Rows are one point carried round by a steady rotation, each followed by how many ticks it has turned.
The counts run from 0 to 343.
[149 119 172 129 123 129 133 108 173 112 141 139  79 153  83 129 129 130
 189 137 155 134]
167
[155 147 172 149 135 158 138 137 141 118 158 141  89 181  96 127 147 131
 179 117 123 109]
229
[152 149 167 132 161 133 121 163 115 131 167 166 108 189 140 120 134 124
 164 134 111 104]
7
[154 109 167 121 135  85 121 131 151 130 140 163  89 155 135 118  90 132
 174 165 159 138]
53
[164 150 168 144 122 142 131 150 145 137 147 159 100 183 118 113 122 107
 189 131 115 133]
320
[155 112 166 125 158  81 124 146 119 130 155 162  93 166 150 118  96 149
 157 162 151 115]
16
[147 138 170 121 125 142 121 118 177 116 143 155  94 161  89 121 135 104
 190 136 137 138]
127
[149 121 167 111 170  86 112 151 120 129 161 172 101 165 155 120 108 137
 153 161 145 113]
340
[156 111 165 123 144  79 124 137 138 129 147 163  89 158 143 116  90 138
 167 167 159 132]
338
[130 133 171  92 183 115  99 141 135 114 169 173 106 167 131 126 142 118
 152 149 136 107]
109
[162 155 168 145 134 146 131 153 135 137 155 158 100 187 121 113 129 112
 183 126 111 122]
9
[147 100 170 129 140 102 137 110 152 106 146 136  73 147  97 135 117 161
 169 149 173 121]
195
[167 143 170 160 119 147 146 133 146 128 149 140  84 177 100 120 129 133
 188 123 127 120]
256
[129 134 172 106 184 133 113 133 128 106 174 154 100 169 112 134 158 138
 146 135 137  92]
174
[133 112 170  93 177  91 105 129 141 110 162 165  96 152 130 129 124 135
 151 160 161 116]
120
[146 114 167 108 163  83 113 143 128 125 154 170  95 160 150 121 102 134
 155 165 153 122]
55
[159 120 169 150 118 127 147 114 158 118 141 133  74 160  89 129 123 150
 183 135 156 126]
219
[135 150 170 103 164 141 104 143 144 118 165 172 110 177 121 121 147  99
 166 134 118 118]
98
[148 125 168 129 173  98 123 154 104 126 169 157  96 175 147 126 116 151
 149 151 139  99]
289
[132 112 171 110 180 104 118 126 129 103 167 150  86 156 118 137 137 158
 145 147 159  95]
185
[139 150 174 110 151 152 112 132 159 115 159 164 102 172 101 123 154  99
 175 132 121 121]
125
[153 114 166 119 125  94 121 124 164 126 137 164  90 153 120 119  97 122
 183 162 157 148]
78
[141 144 170 121 134 153 121 120 170 112 152 152  93 167  86 128 151 109
 185 128 131 128]
152
[170 133 167 152 109 120 139 136 152 138 140 150  87 172 117 114 105 125
 193 141 136 139]
309
[148 131 171 129 122 146 132 112 171 113 145 145  85 161  82 127 142 122
 188 129 142 130]
166
[150 111 165 118 157  80 117 144 128 128 151 166  95 162 150 120  97 139
 159 165 155 119]
339
[152 149 169 126 164 127 116 162 115 132 168 167 106 187 141 118 135 119
 162 136 113 104]
317
[152 146 169 135 166 128 120 162 108 128 170 159 104 188 142 122 136 133
 157 133 117  98]
291
[153 129 169 120 119 127 120 119 179 121 140 161  92 158 101 116 120 104
 194 146 144 149]
102
[148 108 171 131 165  95 133 133 118 112 161 143  82 163 126 136 121 170
 148 150 159  99]
236
[138 114 167  98 167  84 107 138 136 118 157 173  97 157 143 124 108 132
 154 165 155 123]
81
[152 121 168 121 119 113 121 120 173 126 137 162  88 153 109 116 107 113
 190 153 153 150]
90
[142 143 173 118 134 154 119 122 170 115 152 155  96 167  89 124 150 105
 187 128 131 130]
139
[147 110 172 125 127 115 132 106 170 109 144 141  75 149  89 131 120 140
 180 148 164 134]
168
[148 148 173 139 141 161 135 131 148 113 159 140  92 179  88 128 155 127
 178 117 126 110]
203
[169 142 168 155 113 134 137 144 151 139 142 153  93 178 115 113 111 117
 193 134 125 137]
308
[147 147 173 132 143 161 130 129 151 112 159 144  89 177  87 130 156 123
 177 119 128 110]
190
[154 120 172 139 121 129 141 111 167 112 142 134  77 157  81 131 126 141
 183 137 157 130]
193
[127 111 170  96 179  98 110 125 140 105 162 160  92 155 121 135 129 145
 149 157 164 108]
146
[146 129 168 116 173  97 114 161 111 127 167 171 104 173 154 121 116 134
 151 155 133 107]
328
[131 104 170  99 167  92 114 117 147 107 157 157  87 148 116 134 121 148
 153 159 169 116]
145
[160 107 167 148 135  93 143 130 132 121 148 139  76 160 123 128 101 166
 168 153 163 118]
260
[165 129 165 143 112 112 130 135 159 135 136 157  90 163 120 113  99 119
 192 147 143 147]
38
[163 112 166 137 124  90 130 138 144 131 139 155  86 159 133 116  87 138
 178 160 155 136]
324
[133 136 173 118 179 132 120 139 123 106 174 149  95 174 113 137 158 145
 149 130 135  86]
200
[136 123 170  94 178  96 102 144 129 120 163 176 104 164 145 122 120 127
 151 161 146 114]
82
[167 143 167 150 113 133 134 142 152 138 141 156  93 177 117 110 113 111
 194 136 126 141]
321
[150 143 167 128 169 118 118 162 106 130 167 164 105 186 148 121 130 132
 156 141 121  98]
6
[152 140 171 145 126 152 137 125 158 112 153 137  86 173  84 129 148 128
 184 121 133 120]
204
[167 117 166 148 114 101 137 134 148 134 137 153  85 166 124 114  91 136
 186 152 151 139]
13
[146 151 167 117 166 131 110 159 124 131 167 174 111 184 139 115 136 109
 163 139 112 110]
343
[152 110 168 117 137  84 119 127 153 127 144 165  90 151 132 116  93 131
 173 165 159 141]
66
[170 139 168 148 111 131 133 140 155 136 141 153  94 174 116 111 109 113
 194 140 130 141]
24
[143 145 173 130 168 150 127 140 121 111 174 148  96 180 107 132 159 138
 158 121 122  93]
214
[165 151 167 149 120 138 131 148 148 137 149 159  98 182 118 110 120 106
 192 132 116 135]
23
[150 120 167 116 169  86 115 154 117 129 161 171  99 170 153 120 110 140
 151 159 142 110]
30
[157 156 167 137 135 144 124 153 139 137 154 166 105 186 124 113 131 102
 181 133 111 128]
332
[160 103 168 146 134  94 141 128 134 118 148 137  75 159 118 131 105 167
 166 151 166 117]
247
[170 118 167 156 112 112 146 134 145 131 138 144  80 168 115 118  99 141
 187 144 147 134]
284
[146 142 170 135 171 133 129 153 108 118 173 150  97 185 126 129 146 143
 154 129 124  89]
252
[148 110 165 115 150  79 116 139 138 127 149 168  91 156 141 119  95 137
 165 169 160 133]
54
[147 131 168 121 173 100 116 159 109 129 166 168 102 175 153 123 114 141
 149 152 136 104]
315
[143 130 170 126 177 119 126 147 107 114 169 146  93 176 127 132 141 157
 145 137 137  87]
238
[140 148 173 117 149 154 117 128 160 111 159 156  97 173  93 128 158 107
 178 125 126 118]
151
[153 151 173 131 164 132 117 163 115 131 167 168 108 190 140 115 134 117
 163 135 110 107]
20
[165 116 165 136 117  97 130 132 155 133 138 159  87 162 125 115  91 128
 185 156 154 147]
39
[167 119 169 159 116 121 150 124 151 124 143 132  76 166 102 126 112 149
 186 137 154 127]
245
[150 142 171 120 123 141 119 124 174 125 142 163  96 164 100 116 131  97
 193 140 132 145]
101
[170 126 166 147 109 114 136 135 156 136 137 154  85 165 120 112  98 123
 193 150 142 146]
25
[145 141 169 119 172 114 111 163 113 129 168 172 107 181 150 120 126 123
 156 144 122 103]
329
[134 150 171 103 165 144 104 141 148 117 164 171 108 173 114 122 151  99
 166 135 121 116]
111
[162 111 167 152 124 107 147 122 144 121 146 136  75 159 107 127 105 160
 178 144 161 122]
246
[161 146 170 138 120 139 124 143 159 136 146 166  99 177 115 110 121 101
 196 135 121 141]
49
[141 107 170 123 169  98 131 127 126 108 163 142  82 157 117 138 125 168
 148 150 166  97]
210
[153 102 169 137 152  91 136 128 126 114 155 140  76 159 119 133 111 172
 158 151 167 108]
235
[135 123 174 112 183 118 118 137 119 104 173 149  90 168 117 138 148 155
 144 139 144  88]
199
[146 124 170 124 123 130 128 110 178 115 141 148  85 154  89 125 128 119
 189 142 150 142]
141
[150 152 168 123 134 145 115 143 159 129 151 167 106 177 116 115 132  90
 187 133 115 134]
74
[128 134 173  89 185 117 100 139 137 110 171 169 105 167 125 128 146 121
 152 145 137 104]
122
[166 110 167 146 125  91 136 137 137 131 140 152  82 161 131 121  90 149
 177 156 156 128]
1
[167 120 166 154 113 109 141 133 145 133 139 144  84 165 119 117  94 139
 187 148 151 137]
297
[143 133 168 109 174 103 108 158 118 126 165 176 107 177 153 120 119 126
 152 151 131 108]
44
[155 105 168 138 152  90 136 135 120 119 153 145  81 161 131 128 105 167
 156 155 162 109]
261
[152 150 167 133 167 131 120 162 112 130 169 164 106 189 142 120 135 125
 160 134 115 101]
304
[145 107 168 112 133  98 120 113 171 116 141 157  85 144 107 125 107 128
 177 158 166 142]
117
[134 112 170 114 180 105 122 131 124 103 169 147  87 162 119 138 136 159
 144 146 156  93]
198
[150 110 170 133 166  94 134 139 114 117 163 146  82 165 132 132 118 168
 148 150 159  97]
249
[128 122 168  91 181 100 101 136 137 114 165 171 102 161 134 127 131 127
 150 156 147 111]
108
[161 154 170 150 142 150 132 154 127 130 159 152  97 190 119 120 138 120
 176 123 111 112]
280
[154 109 164 121 145  80 121 139 134 129 147 165  90 158 145 120  94 140
 167 167 158 129]
41
[149 100 170 133 154  96 138 123 133 109 153 138  73 156 116 135 115 170
 157 152 168 109]
222
[157 108 170 142 127 113 145 111 157 113 142 133  74 154  92 132 117 156
 179 143 167 125]
207
[148 130 168 125 171 104 120 161 106 128 166 164 101 179 150 123 121 142
 151 149 134 100]
5
[147 149 172 135 165 150 127 143 120 115 170 145  95 183 109 130 157 137
 160 119 121  90]
227
[163 107 167 141 137  85 135 137 131 130 146 152  86 162 137 121  90 154
 168 157 159 124]
299
[146 153 169 121 136 148 114 139 163 125 151 168 104 173 110 115 138  92
 185 133 120 138]
87
[161 107 166 134 142  82 128 140 130 131 149 156  88 158 143 118  90 149
 166 162 157 126]
15
[165 129 166 145 111 116 132 134 161 135 136 157  90 167 120 111 102 117
 194 146 140 146]
335
[148 108 165 111 139  86 116 124 157 124 143 166  89 150 129 120  96 129
 172 166 164 138]
79
[142 106 170 110 138  98 121 110 173 113 141 155  85 145 104 127 110 132
 176 160 170 138]
130
[169 119 168 159 115 119 147 125 145 124 142 135  77 164 107 124 107 150
 184 138 150 129]
258
[138 144 173 124 171 149 124 139 128 110 172 148  95 180 104 133 162 134
 159 125 125  93]
201
[139 114 171 120 178 104 125 133 114 108 168 147  86 164 121 137 137 164
 144 145 155  90]
211
[146 113 171 118 126 116 126 106 177 115 140 150  82 148  93 128 121 126
 184 150 161 139]
142
[162 106 166 145 137  91 140 133 130 126 147 143  77 161 128 125  96 163
 168 155 163 120]
273
[144 130 168 112 175 101 109 158 116 130 165 174 105 174 153 121 119 128
 151 153 134 110]
341
[128 124 172 108 185 117 118 132 124 105 174 151  92 165 117 138 148 152
 142 139 148  91]
186
[143 100 170 123 155  94 132 115 142 107 153 143  76 150 108 136 119 164
 158 152 172 110]
196
[144 103 170 117 138 100 127 107 165 108 142 146  77 143  98 132 118 142
 174 154 173 131]
156
[141 155 171 110 147 149 108 141 157 122 159 168 107 176 113 117 145  92
 178 132 117 126]
99
[139 103 172 116 172  96 127 121 130 107 161 144  80 156 114 136 127 165
 148 151 168 100]
197
[154 155 169 129 152 141 116 159 130 133 163 168 109 188 135 116 135 107
 174 134 109 115]
331
[142 149 174 126 146 161 124 127 154 109 160 148  92 174  88 129 161 116
 177 121 124 113]
177
[136 149 171 112 149 155 112 131 161 116 161 159 103 171  95 123 157 103
 177 128 124 122]
138
[147 150 172 138 154 158 130 137 133 113 167 145  93 181  99 129 159 131
 169 117 123 100]
215
[156 104 169 143 139  97 144 121 140 116 146 136  73 157 111 131 108 167
 167 150 169 115]
234
[169 150 168 151 119 143 133 147 143 135 149 156  95 184 116 113 121 114
 191 131 118 129]
10
[148 154 168 118 162 132 111 159 128 132 164 173 112 185 138 114 137 107
 165 137 111 113]
46
[156 156 167 130 148 140 118 158 132 135 159 168 109 187 131 114 135 103
 176 130 109 119]
34
[156 108 167 137 154  85 133 143 120 127 153 152  86 165 142 124  99 161
 159 156 157 113]
287
[136 111 169  93 170  88 104 134 141 115 158 172  99 154 139 123 115 132
 154 165 156 121]
94
[126 121 171  90 185 107 103 131 137 107 166 164 100 159 124 131 140 132
 146 152 149 104]
134
[157 131 172 144 119 143 143 117 160 114 145 135  81 168  85 129 136 135
 186 129 143 126]
205
[128 142 173  98 177 138 106 137 141 110 172 166 106 172 114 130 157 114
 159 134 130 105]
136
[152 103 169 134 139 100 140 112 148 110 146 136  73 151 103 136 113 162
 167 149 172 117]
208
[134 147 173 113 165 151 116 132 146 105 167 155  96 175  98 130 163 117
 166 123 124 105]
163
[156 156 167 139 150 143 125 159 123 133 163 163 103 190 130 115 133 116
 172 129 109 112]
8
[132 134 170  93 181 112  98 146 133 117 167 175 106 167 136 122 134 117
 151 151 136 109]
96
[149 113 167 114 161  80 116 146 126 127 153 167  97 161 152 121  99 138
 158 164 151 120]
42
[140 140 173 127 177 134 125 145 112 112 173 148  93 182 120 134 153 148
 148 127 130  88]
226
[141 147 174 122 147 158 120 126 158 110 160 153  95 173  90 127 160 112
 176 123 127 113]
164
[163 125 166 134 112 109 127 132 163 134 135 161  90 161 120 113  98 114
 191 150 145 150]
51
[158 131 172 151 117 143 145 118 156 116 144 133  80 168  85 128 130 137
 188 128 145 122]
218
[170 128 165 152 111 115 138 138 153 136 139 153  88 169 116 113 102 128
 192 145 140 140]
12
[167 142 168 160 116 143 146 137 145 130 148 140  87 178 105 121 123 129
 189 126 127 125]
269
[152 105 170 140 138  99 144 118 144 113 147 134  73 155 107 133 112 165
 169 150 171 117]
221
[165 150 169 151 123 144 132 148 142 135 151 156  96 187 117 112 121 110
 190 129 114 127]
307
[165 120 165 143 118  99 134 134 151 135 138 154  87 162 126 116  90 133
 186 154 152 143]
26
[157 152 172 149 144 153 135 148 125 124 162 147  95 189 112 125 145 130
 173 117 113 103]
254
[161 149 169 155 129 155 142 141 135 126 157 143  91 185 102 122 138 127
 184 120 119 114]
255
[156 153 169 142 153 144 129 158 116 129 168 154 102 191 126 121 141 128
 168 124 112 103]
279
[152 144 171 135 169 132 127 156 106 123 171 155  98 185 132 126 141 143
 154 130 122  92]
265
[149 129 169 122 121 128 123 116 180 121 139 157  91 156  97 119 121 109
 190 143 146 146]
115
[139 153 171 108 149 149 110 136 161 119 160 165 106 173 104 120 150  96
 177 131 120 125]
112
[140 104 168 112 137 102 124 108 169 110 146 151  81 145 101 128 117 139
 175 156 171 135]
143
[170 130 169 159 109 124 143 135 149 134 140 148  85 172 114 115 105 131
 192 138 135 137]
296
[126 122 172  97 187 111 109 130 131 105 171 158  96 162 119 136 146 141
 145 145 151  98]
160
[126 132 172 101 185 128 107 135 132 105 172 159  96 168 115 133 155 133
 146 136 136  96]
161
[147 134 171 126 125 146 127 113 175 113 143 148  88 160  83 126 141 114
 189 130 144 133]
153
[158 126 167 130 116 111 126 128 167 131 137 162  90 159 118 114 101 113
 193 153 146 151]
64
[145 100 171 127 154  95 135 119 135 109 152 139  75 152 113 135 116 167
 155 154 172 110]
209
[149 125 169 130 172 102 126 154 103 124 168 154  93 176 144 127 120 157
 146 148 140  93]
276
[139 122 166  99 177  91 104 149 126 124 160 176 103 165 149 120 117 128
 152 161 142 114]
69
[150 127 167 127 173 100 121 159 107 128 166 163  97 177 153 121 117 145
 149 151 136 101]
302
[155 111 166 130 158  85 128 146 117 128 154 157  90 166 147 123  98 154
 156 160 154 112]
3
[159 154 169 139 132 145 122 152 142 136 153 165 104 184 123 112 127 101
 185 131 111 128]
35
[161 142 172 156 123 152 145 129 148 121 151 136  86 175  90 127 138 132
 185 122 133 119]
230
[136 149 173 119 159 156 120 133 144 107 168 150  96 176  95 131 166 121
 168 123 125 103]
176
[146 105 167 108 142  87 117 122 158 123 143 165  88 149 126 122  99 131
 171 163 165 137]
92
[146 109 168 113 133  96 121 115 171 121 137 159  88 145 112 122 102 122
 181 162 165 143]
104
[147 110 169 123 128 115 129 107 172 111 141 145  79 147  90 131 121 135
 184 147 165 137]
155
[138 122 173 118 181 119 122 140 115 105 173 147  88 170 120 139 146 156
 144 138 145  85]
212
[163 142 171 158 118 150 144 132 147 124 151 136  83 178  96 123 134 133
 185 121 129 120]
243
[166 152 169 155 123 148 136 146 140 133 151 153  95 186 115 115 128 118
 189 128 114 125]
294
[160 157 169 142 136 144 126 155 134 136 156 163 104 188 125 112 130 106
 183 129 108 123]
319
[160 108 165 131 129  86 128 133 146 132 141 159  86 155 134 117  89 137
 176 163 159 138]
40
[141 114 167 105 168  82 107 141 134 125 156 173  98 158 146 121 106 132
 155 167 152 121]
68
[146 115 169 118 126 114 123 108 178 114 137 151  84 148  95 125 117 121
 186 152 160 142]
129
[153 150 172 145 147 154 134 146 129 119 163 145  95 186 107 127 151 130
 173 120 116 103]
241
[157 117 165 126 123  96 124 127 163 130 137 163  89 154 122 114  92 123
 185 160 155 148]
65
[135 102 172 106 169  94 120 118 140 104 158 148  82 150 115 138 128 156
 152 154 169 106]
171
[128 121 170  91 184 104 102 134 136 111 167 168  99 161 131 130 135 130
 147 156 149 108]
121
[156 147 168 133 124 137 121 138 163 132 143 164 102 172 112 109 122  95
 193 137 124 144]
62
[129 141 171  95 178 135 103 142 140 113 169 169 106 172 119 125 155 111
 158 138 127 109]
123
[150 137 168 130 173 117 121 160 103 125 169 160 101 184 145 123 126 142
 151 141 126  95]
290
[162 151 168 143 123 143 127 148 151 135 148 163 103 181 118 111 122 103
 193 133 116 135]
333
[136 106 167  98 163  84 110 125 151 114 152 165  91 145 128 126 110 135
 159 167 166 127]
106
[149 112 171 133 128 115 135 107 164 111 143 138  75 150  87 132 120 146
 179 146 166 129]
181
[163 151 169 156 126 153 141 144 135 128 154 144  92 187 109 120 135 125
 184 122 117 117]
268
[146 117 169 116 125 113 123 113 176 117 139 155  85 151  97 122 113 118
 188 152 159 147]
116
[159 108 170 151 124 108 146 118 147 116 143 133  74 158 101 130 109 160
 178 144 164 121]
233
[156 111 167 133 152  81 128 145 120 128 152 157  88 165 145 124  96 155
 159 159 155 114]
300
[132 150 172 106 165 149 109 133 151 112 165 163 103 172 104 128 158 107
 167 129 123 112]
137
[128 122 173 102 184 116 113 133 127 103 170 154  93 163 116 139 149 149
 145 143 147  94]
173
[168 132 167 164 111 130 148 132 148 129 141 140  81 174 106 119 114 136
 191 133 137 131]
270
[145 147 170 117 134 147 114 133 166 122 150 165 103 171 104 116 139  96
 185 135 124 135]
100
[132 141 173 110 175 144 114 136 134 105 171 154  99 176 104 134 162 128
 156 128 127  97]
175
[165 110 167 152 125 105 146 127 140 124 144 138  74 162 114 127  99 159
 175 149 159 126]
259
[146 104 171 126 138 104 132 109 159 109 147 140  74 148  99 133 117 155
 171 151 174 124]
182
[152 114 169 133 166  92 130 146 110 122 160 151  88 169 142 128 109 164
 149 153 152 101]
275
[157 134 169 127 118 126 123 127 173 130 138 165  96 164 109 113 113 103
 192 147 139 150]
76
[162 109 167 138 142  86 133 139 128 130 147 154  84 162 139 122  92 153
 164 159 159 121]
2
[143 153 170 112 160 133 109 157 132 129 164 175 112 183 137 114 137 102
 167 139 113 115]
59
[146 135 170 122 124 143 123 113 177 114 145 152  90 161  86 124 139 107
 189 133 141 137]
140
[148 132 170 132 176 119 127 150 106 116 173 151  95 179 131 132 137 155
 148 136 134  87]
251
[161 111 165 137 129  86 130 135 145 132 142 158  86 159 135 116  87 140
 176 160 158 135]
27
[152 112 167 120 159  80 119 147 124 129 155 167  96 164 151 120  96 143
 158 164 151 118]
29
[135 103 172 113 170  96 125 120 133 103 159 144  81 152 113 137 125 162
 150 153 170 105]
184
